Each row has a name. Each question is about the rows just above it. Places in a row count from 0.

[  0  53  29  53  32 -24  29] -> Nopo
[-41 -41 -41 -41  20 -21  20] -> tutaz
[-30 -43 -29  40 -21 -21 -40] -> kupe
Every place of [-40] in kupe: | 6
Every place of [53] in Nopo: | 1 3
Places of [-41] in row tutaz: | 0 1 2 3

[ -9   6 -15  -8 -39 -13   5 -23  19   8  18  26  21  -1 -14] = gugok
[ 17   1 -39  -4 -39 -17 -21  35 -10 -39  17 -39   6  -8  17] = fosam
[  4 -11  17  13  48  10  16  11 -11 -18 -14 -18 -28  -8   2] = vivek
[  7  -5  -5   7  25  24  25  20 -22  12 -12 -20 -21  -5  20] = Gosip
Places of [17] in row fosam: | 0 10 14
Every place of [-5] in Gosip: | 1 2 13

[-27  10  19 -43  10  20  -1  17  10   2] = dut
[-27 -13   6 -35  17  21  -1 -13 -37   5] = Beti
[-25 -36   2 -31 -11  52   7   4  -1  16] = ged
[-25 -36   2 -31 -11  52   7   3  -1  16] = Dumit
[-19  15 -53  11  -4  42   4 -23 -24  31] = tovik
[ 37  -3 -23  -8 -11  -2   4 -52  -4 -17] = Robu
[ 18 -33 -15 -22  29  24  -1 -28 -40  11] = dizez
[ 19   4 -29  27  14 -13 -14 -13  16 -55] = Lozep
[-29 -31 -14 -23  28  24  10 -26 -40  10] = dazak
Places of [10] in row dut: | 1 4 8
At which places does dazak hold [-23]? | 3
Places of [-24] in row tovik: | 8
At which places does Beti hold [17]? | 4

[ 27 -42  -3 -24  10 -22  21   5 -12  13  -1  -9] : zilif
[ 17 -13  -6 -41  47 -10  39  -8 -44  11  32   5] : setin
[ 27 -14  -3  27 -14 -22  21 -11 -14  13  -1  27] : Geb
[ 27 -14 -13 -24  10 -22  21 -11 -12  13  -1  -9] : tuvos
[ 10 -14 -14 -24  10 -43 -14 -11  10  13  -1  10] : Genu
Places of [-14] in row Geb: | 1 4 8
Every place of [-42] in zilif: | 1
Every place of [-11] in Geb: | 7
At which places does Genu hold [10]? | 0 4 8 11
Every place of [-43] in Genu: | 5
Places of [-41] in row setin: | 3

[ 40 -17 -23  -7  24  -9  15  23 -24   4  10   5   9 -17 -30 -28  -2   4
  10  11  19   5  10   1   6  16   2   7   4   0 -10   5  17 -13  -8] -> zutu
[ 40   0  -8  -9  21 -21  17  23 -28  24   7   7  33  -7 -23 -23  -3  15
   6  11  -4   9  -1  21  29  -2   7   4   3   0 -14   3 -35 -12 -15] -> Toki
[ 10  18 -10   2  -6 -28   7 -10   3  10 -17  18  23  15 -11  -2 -12   9
 -14  11 -23 -24  -7  47  46  -5   9   5  30   4  16  -2  -3  10 -21] -> Ked
[ -3 -38 -17   7  14  43  -7 -23  14  11  -2 -23 -29 -24 -29  17   0 -24
 -12  -3  19 -13  15 -34 -20  20   5  21  16  -4  20 -34   8  15  -4] -> meb
Every place of [-34] in meb: | 23 31
At which places does zutu hold [5]? | 11 21 31

[ 14  -9  29 -30  13   7   4  -3  11  -5]  soki
[-13  14 -13 -26  -2 -20 -26 -13 -26 -26]  zerid
[  4  32 -13  -9   5  -6 -13   7 -13  32]  tizo
[ 12   9  14 -40  30  -9 -33  18 -19  11]  mar
[-28  32  -8  50 -12  45 -40   3  22 -32]  kesoz
[ -1 -30  33 -10  33  -7  -7  17   1  12]  Sumob
[ 22  -4 -13 -20 -14  -2  -8   7   3   6]  zab
[-13  -9 -41 -41  -9 -41  11 -41  36 -28]  vebar
[ -8  11 -19   1   8  33 -24   2   9 -26]  Nuz
[  2  17  -5  -6  -6  24 -28  12 -32  25]  fadid
[-25  22 -24  10  -2  -4 -13   8 -18  -2]  lup
[ 19  -3  -5  32 -16  28 -10   3   7   9]  vak
Every place of [22] in kesoz: | 8
Places of [-26] in row zerid: | 3 6 8 9
Every place of [11] in vebar: | 6
At which places does vebar hold [-41]? | 2 3 5 7
Every place of [-7] in Sumob: | 5 6
At which places does tizo hold [-13]? | 2 6 8

[ 20  15  15  15 -13   1 -13  20] -> padi
[ 27  19  -6  -8  -7 -36 -13  16] -> Direv
[ 27 -23  21  -8 -23   0  10 -13] -> lop
[ 27 -42  -6  -8 -23   0  10 -13] -> fizup
Every place of [20] in padi: | 0 7
At which places does Direv hold [-13]? | 6
Places of [15] in row padi: | 1 2 3
Every place of [-8] in Direv: | 3
Every place of [0] in lop: | 5

[ 26 -33 -18  -1  24 -40  11  -9  26 -46  16 -25   8   3   0  39]  foze
[ -7  30  -7 -21  -8 -40 -25  26  18 -41   4  40 -15 -15   7 -14]  das
[ -2  38 -26  14 -36 -42 -27  17   1 -31 -35  -9 -33  -6  36  14]  sudi
[-13 -45  -5 -30 -31  12  45  36   2 -19  26 -41 -46  13  13 -46]  zuki
[-30 -40 -46  44 -42 -40  25   7   7   7 -39 -40  30  -2  35  -8]  rap
[ 10 -26 -20  15 -31  26 -43  21  19   9  32   6  36  -9 -42  28]  ruru
[ 26 -33 -18  -1  24 -40  11  -9   3  28  41   9  37   3 -29  20]  fosu
At which places does rap hold [-30]? | 0
Every place of [-40] in rap: | 1 5 11
At which places does das hold [-25]? | 6

[ -5  11  -4   2  14  -4 -18  -2   4   4 -18 -15   5   3  23  -7 -37 -20
 -31   8 -35  29   4  15  35   7  -8 -10  -3  -1 -13  13 -26 -13  15  -3
  14 -17  -3  -1 -11  -7  -8  17  13 -24 -13  28 -13  -3  -8   8   7  -5
 -16 -11  -1] = Fimos
[  6  -2   8  26  -4 -25   7   0  19  -4   8 -35  -5  -1 -18 -24   6  -5
  -3   9 -18   9  16  -4   6 -20 -20 -18  18  -2   6  -3 -18  12  -4  -8
 -10   8 -10   7  14 -21  29 -15  27   6   6   4  15  -5   0   4   0  10
   8 -18   6] = lepek
[ 11  17 -29  14 -12  -3  -9   7  -9  20   2 -11 -13   6 -10   0  -6   8
 -23   6 -10  -1   5  -7  -7  -6  -8 -32 -20   7 -40  14  24  13  12  -5
  -1  20  -6   5  -3 -11   8  10  15 -14   7  -2 -21 -32  -1  -4 -15   7
 -16  -5   2] = bekep
[ -8   6  -5 -37   5   4  26   4 -23  21  -4   1 -26 -26 -23  27 -22   7
  -9  -5  28   6   2  -4 -24 -10   3   4 -16 -22 -40  10  55   3  16  -2
  21  -7   1  13  22 -34  -3 -18  24 -24 -26  23  -3  -9  -6  24  10 -30
 -10  28   1] = Rele
[  4  19 -20  -2 -25   1  -7  27   5  13 -40  -4   7  -5   1   2  10   3
  11   6 -10  -8 -10 -31 -10 -13 -11  14 -12  -8  -5   6  16 -15  37 -20
   9   2  19   6  -1  -4  -5  11  -9   6  -3  28 -25 -34  -1  -9  -2 -18
  -5 -22   6] = Lita
[ 10  13 -13  18  -1  11  39 -20  -3 -10 -18  41  -3  -3   9 -19 -19  27
 -11  -9 -18   9 -20  23 -15 -10  -5   0 -25  -5 -22  12 -11  15  -4   0
  29   0   2  18   7 -13  15 -24   6  24  -9  -2 -10  19  -4  15  -1 -19
 -10 -18 -21] = nepi
[ 25  26  16   0 -23 -12   3 -17   1  40 -15  17  15   5  10  16   4  -7
   1  16   1 -15  21  -9 -18   1   1  19  13 -29 -21  -7  21   1   4  24
  12  23 -15  18  -5 -19  23   1  23  11  -9  13 -31   1  21  29 -18   1
  -4   8  17] = nipev
Places of [-13] in row Lita: | 25
Every place of [23] in nipev: | 37 42 44
Every place of [-18] in lepek: | 14 20 27 32 55
Places of [13] in row bekep: | 33
Every place of [6] in lepek: | 0 16 24 30 45 46 56

[-10 -19   4 -16] -> Beri
[  1 -25   1   1] -> sifa
[-16 -53  -8  10] -> lubu
[-54  32 -54 -54] -> Fep
[-4  0 -7  5] -> kare
[ 22  32  -3 -19] -> sutif
Places of [-4] in row kare: | 0
Places of [-25] in row sifa: | 1
Places of [-54] in row Fep: | 0 2 3

[-22  -2  -8  21  43] : tapo
[-7 -7  0  5 -7] : Lunas
[ -1   6 -25 -25   6] : Gaz
[-29  -3 -13 -38  -3] : faro
[-26 -13 -13 -38   5] : vizi
[-26  -4 -14 -26 -19] : Pev
At which places does vizi hold [-13]? | 1 2
Every place of [-7] in Lunas: | 0 1 4
At which places does Pev hold [-4]? | 1
Places of [-25] in row Gaz: | 2 3
Every place of [6] in Gaz: | 1 4

[ 26  26  24  23  20  17  13   9   9   2  -1  -6 -10 -14 -15 -19 -22 -24
 -26 -26 -26 -26 -25 -24 -21 -19 -17 -13  -9  -5  -1   3   8  11  14  18
  20  23  25  26  26  26  26  25  23  21] : vonud
[ 28  26  23  19  15   9   4  -2  -8 -13 -17 -19 -25 -27 -29 -31 -28 -26
 -20 -20 -13 -20  -3   3   8  12 -30 -34 -36 -37 -40 -37 -34 -31 -24 -20
 -13  -8  -1   6  13  20  26  30  33   8] : ker
[ 28  26  23  19  15   9   4  -2  -8 -13 -17 -19 -25 -27 -29 -31 -28 -26
 -22 -20 -13  -9  -3   3   8  12  17  21  26  27  29  29  28  25  22  18
  14   7   3  -3  -8 -13 -18 -22 -26 -27] : diz
[ 21  12   2  -9 -20 -26 -29 -26 -22 -13  -2   9  19  26  29  28  22  11
   2 -10 -19 -27 -31 -28 -22 -13  -3  10 -21  26  29  28  22  13   3  -9
 -19 -26 -29 -27 -23 -13  -3   8  18  26] : Maz
[ 20   8  -6 -19 -30 -36 -41 -38 -32 -23 -10   4  17  28  36  40  39  35
  25  13   0 -14 -25 -35 -39 -39 -35 -26 -16  -2  12  24  33  39  40  36
  29  17   5  -9 -22 -31 -38 -41 -37 -30] : rinun
[-20 -21 -26 -26 -24 -20 -13  -3   6  16  23  29  27  23  17   9  -1 -10
 -19 -24  12 -26 -21 -15 -11   4  13  21  26  27  26  21  12   3  -7 -16
 -23 -26 -26 -24 -17  -9   0   9  18  24] : petu
[-17 -13 -20 -19 -18 -18 -17 -14 -14 -12 -10  -8  -5  -2   1   3   7   9
  11  13  15  17  18  18  19  19  18  19  17  15  13  11   9   6   5   0
  -2  -4  -8 -10 -13 -13 -16 -17 -18 -18] : pav
[ -4  -9 -13 -15 -18 -15 -12  -8  -3   3   8  10 -12  17  15  13   9 -12
  -1  -2 -10 -14  17 -16 -13 -10  -6   0   6  10  14  16  17  14  12   6
   1  -4  -9 -13 -15 -16 -15 -12  -8  -3] : kadan
[ -4  -9 -12 -17 -19 -21 -22 -22 -21 -19 -16 -12  -9  -3   3   7  11  16
  18  21  22  22  22  18  18  13   9   4  -1  -5 -10 -14 -17 -19 -22 -24
 -21 -21 -19 -15 -11  -5  -2   3  11  12] : vufin
[ 14  17  18  19  20  21  22  22  22  20  20  19  17  15  12  10   7   4
   1  -2  -4  -7  -9 -12 -15 -17 -19 -20 -19 -22 -22 -22 -21 -21 -19 -20
 -15 -14 -12  -8  -6  -3   0   3   5   8] : vele
[-34 -42 -40 -29 -13   7  24  38  46  37  25   7 -13 -30 -40 -43 -34 -21
   0  19  33  41  40  29  13  -7 -25 -37 -43 -38 -25  -7  13  30  39  42
  34  20   1 -19 -34 -42 -39 -30 -14   6] : soti
Places of [12] in row petu: | 20 32
Places of [-12] in row kadan: | 6 12 17 43
At which places does ker hold [-20]? | 18 19 21 35

[  0  -9  14  -5 -12  51   4  -7   0  23   0   0 -20  -7   0  39 -53  12
  14  36  -9   0  -1  52   0  -4  11 -37  13  58  -4 -11  30   0  -6 -34
  -1   5   1  -3 -33  37  45  10  30  23 -49  33   0  16  -8   7 -16  -6
  -1   5   0  11   6   0  -3  25  15   0] = Gunu
[  9   2  36   6  -1  29  29 -31   0   0   0 -17   0  20  10  31  12  -3
   0 -19   5   0  13  -9 -42   0  13 -34 -25  -6  38  -5   0  60   0  33
 -45 -30 -29  10   2   0  12 -23  17  44  -2  23 -23  29  18 -28   3 -13
   0  23 -26  26  -4 -10  10 -26  24  43] = Sesir
[ 14   0   0 -22  17  28  18  -5  50   0 -25  23   1   9  17  11  -3  34
   0  -5  17  -6  17  11 -45  13  26  -2 -35 -45 -24  23 -18 -20   6  24
 -45   0   5  13   3 -52  -8   6  -4   0 -20  28 -22 -18 -21 -57  40 -18
  11 -36 -44  30  18   0 -36   0   0 -19] = Danod
[-40 -22  43 -25  34   0   9 -10 -15   0  14   0   5  -2  37  43  -1  10
  52   5   0   4  40 -40  -2   0   9 -11 -17  28 -17  10   0  26  15 -11
 -44   9 -12  -3   0   0  35   0  22   9 -59   0   8 -10 -30  -5 -20   4
  -3  -1   0   0   1   1  25   0   0  10] = suzef
[ -7 -16   0  -5 -29   0  31 -32 -11 -40 -27  11   6  11 -12 -16 -27  -8
  29 -23 -20   0  -9  12 -52  35  31 -39   0  -4  13  34  55  22  -1  13
 -21 -30   0  19  -7 -21  11 -44 -15  20  18   8 -15  15  25 -12  13   0
   0 -16  10   0 -12 -31  33  32  19   0] = Rutep
[ -7 -16   0  -5 -29   0  31   4 -11 -40 -27  11   6  11 -12 -16 -27  -8
  29 -23 -20   0  -9  12 -52  35  31 -39   0  -4  13 -16  55  22  -1  13
 -21 -30   0  19  -7 -21   0  18 -15  20  18   8 -15  15  25 -12  13   0
   0 -16  10   0 -12 -31  33  32  19   0] = rora
[ 14   0   0 -22  22  28  15  -5  50   0 -25  23   1   9  17  11  -3   0
   0  -5  17  -6  17  16 -45  13  26  -2 -35  21 -24  23 -18 -20   6  24
 -45   0   5  13   3 -52  -8   6  -4   0 -20  13 -22   0 -21 -57  40 -18
  15 -36 -44  30  18   0 -17   0   0 -19] = Tetep
At which places does Danod hold [-45]? | 24 29 36
Places of [11] in row Danod: | 15 23 54
Every place of [9] in suzef: | 6 26 37 45
At which places does Gunu hold [0]? | 0 8 10 11 14 21 24 33 48 56 59 63

[17 43 14 18  7] -> Naz
[ 9 41 26 26 23] -> luk
[31 31 31 18 31] -> vopo
[ 8 17 46 17 19] -> nodo
[10  4  3  4  3] -> Gaka
[47 47 47 33 47] -> Des
At which places does Gaka hold [10]? | 0
Every place of [47] in Des: | 0 1 2 4
Every place of [3] in Gaka: | 2 4
At which places does vopo hold [18]? | 3
Places of [31] in row vopo: | 0 1 2 4
Places of [46] in row nodo: | 2
At which places does nodo hold [8]? | 0

[ 7 -7 30 -7 30 30] : gira
[23 42 18 28 15  6] : mev
[23 -7 26 26  1 12] : vuriv
[ 38  -7  18 -27  54   6] : rabol
[-46   1  12 -46   1   1] : sivuz
[30  6 30 31  6  6] : zogum
[ 23  42  18 -47   1  11] : mov
[ 23  -7  18  28 -15   6] : tepus
Every place of [30] in zogum: | 0 2
At which places does sivuz hold [1]? | 1 4 5
Every place of [30] in gira: | 2 4 5
Places of [26] in row vuriv: | 2 3
Places of [6] in row zogum: | 1 4 5

[25 -6  2 12 25 15 17 12  0 17] : mames
[ 30 -17  -6  -6  -6  10  13  57  15  16] : Veki
[-29  -2   6 -17  -3 -15  -2  11   6   1] : tuf
[  2  24  14  24  26 -14 -26   4  23  14] : kom
At which places does mames hold [17]? | 6 9
At which places does Veki hold [-6]? | 2 3 4
At which places does mames hold [2]? | 2
Places of [-2] in row tuf: | 1 6
Every place of [14] in kom: | 2 9

[ 4  4  4  4 -7  4  7]  gitu
[15 16 -4 16 -9 16 16]  Nez
[  1  16  -4  11 -19   3  47]  riruv
[ 1 15  0  4 -7 -6  5]  dem
Places of [-7] in row gitu: | 4
Places of [16] in row Nez: | 1 3 5 6
Places of [4] in row gitu: | 0 1 2 3 5
At which places does dem hold [0]? | 2
Every place of [5] in dem: | 6
At which places does riruv hold [3]? | 5
Places of [4] in row dem: | 3

[ -4  -5   7 -18 -18  10 -24 -51   5 -13  25  -4 -20  22  -9  14  26 -13
  23  13 -16 -11  -9  -5 -18 -15  10   7   4  23 -34  -5  14   8  35   9
  -7   5  39  20   0   6]  govan
[  8  -5  -6   7   0  -6  11  -3  10   8 -11   6   4   4   2   4   5  -1
   3  -5 -10   7   8   1  -7 -25  -8  -1  -7  11 -13  -8  -1 -10   1  -2
  13   2   3  -6  -2  14]  mog
[ -6 -12 -12  -9  -7   7   3  15  -7  -9 -29  15  11  -5  12   2  21   7
  -2 -14  12  12  16   8   2  12  21 -18   0  -1 -21  11  -6  -2  -6   5
  -8  -6  20 -19   0 -22]  nik
[ -1  12  -7  -5  -7   7 -18 -10   5  19   3   1  12   2   4 -10  -5  -3
  17   5   0 -18  -6  13   6 -18   0  -4  11   4  -1  10  -8   5  24  -6
  -4 -17   2  -8  12  -6]  dinel
[ -3   6  -8  13  21  -3   2   0  -3  44 -10 -19   2 -34  10 -10  24   8
 -17   5   6  19 -34  -3  -1 -24   4  11   2  17   9  14 -18   0   2  19
  21   5  15  22 -25 -22]  mag
[  7  -4 -18   5  17   2   6  -4   0  17  -4   0  13   1   1  21   8   4
  -2  -7 -10  -3   8  11  -7   1 -15  -2   1  -6 -17 -17   0 -13  -4 -16
   0   0   6  18   6   4]  lekof
[-13 -19 -28 -16  -1   7 -13  14  -3   4 -11   2 -11  -3  -4  14 -17  -6
   5  -2  -3   1   3  -1  -3  -4 -16  -5  -7 -16  13  -4  22   7   0   9
  -1  -4 -16  -2   1 -10]  somu
[  8  -5  -6   7   0  -6  11  -3  10   8 -11   6   2   4   2   4   5  -1
   3  -5 -10   7   8  -3   5  -9 -12   1  -4  -5  -8   0   9  -8   7 -12
  10  17  -2 -16   4   6]  Fazab
Every place of [16] in nik: | 22
At which places does somu hold [-16]? | 3 26 29 38
Places of [1] in row lekof: | 13 14 25 28
Every place of [2] in mag: | 6 12 28 34
Every place of [-18] in nik: | 27

[44 43 43 47 43] = Morod
[-11  36 -15  40 -34] = Fuba
[ -4 -26 -21   6  -6] = Lodu
[-12 -25 -12 -25 -12] = lem
[-17  24 -20  24 -35] = bilik
[-19  17 -16  21 -13] = Modos
At which places does bilik hold [-20]? | 2
Places of [-12] in row lem: | 0 2 4
At which places does Morod hold [43]? | 1 2 4
At which places does bilik hold [-17]? | 0
Every place of [24] in bilik: | 1 3
Places of [-34] in row Fuba: | 4

[-12 -19 -13 -10  -4 -58 -23  13] = duti
[ 13  31 -39 -29  -1   3  20  36] = Rogel
[ 33 -11  -9 -34  -1   7  -6 -13] = zek
[  9 -31   6 -22 -10 -50 -27 -16] = ruz
[-24   9 -57 -34  -8 -30   2  14] = soduz
[-11 -40 -30 -40   3 -40 -30 -30] = voda
[-54  10   9  42 -11 -57   0  20] = gos
[ 18 -25  -3  -3  27  18 -48  27] = tizir
[-1  0 43 -8 -1 43 17  8] = Lek
[ 41  44   9  -2  15 -39 -31 -14] = sizo
[-45   4  -6   7 -19 -37  13 -10] = nutu
[-42 -38  16 -42 -10 -31  16 -35] = devam
Every place of [16] in devam: | 2 6
Places of [-40] in row voda: | 1 3 5
At which places does Rogel hold [13]? | 0
At which places does Lek hold [8]? | 7
Every place of [18] in tizir: | 0 5
Every place of [44] in sizo: | 1
Every place of [43] in Lek: | 2 5

[-1  8  8  8  8] : duna
[  9 -21  21  -5   0] : zani
[ 0  0 33  0  0] : Tikeg
Places of [8] in row duna: | 1 2 3 4
Places of [0] in row Tikeg: | 0 1 3 4

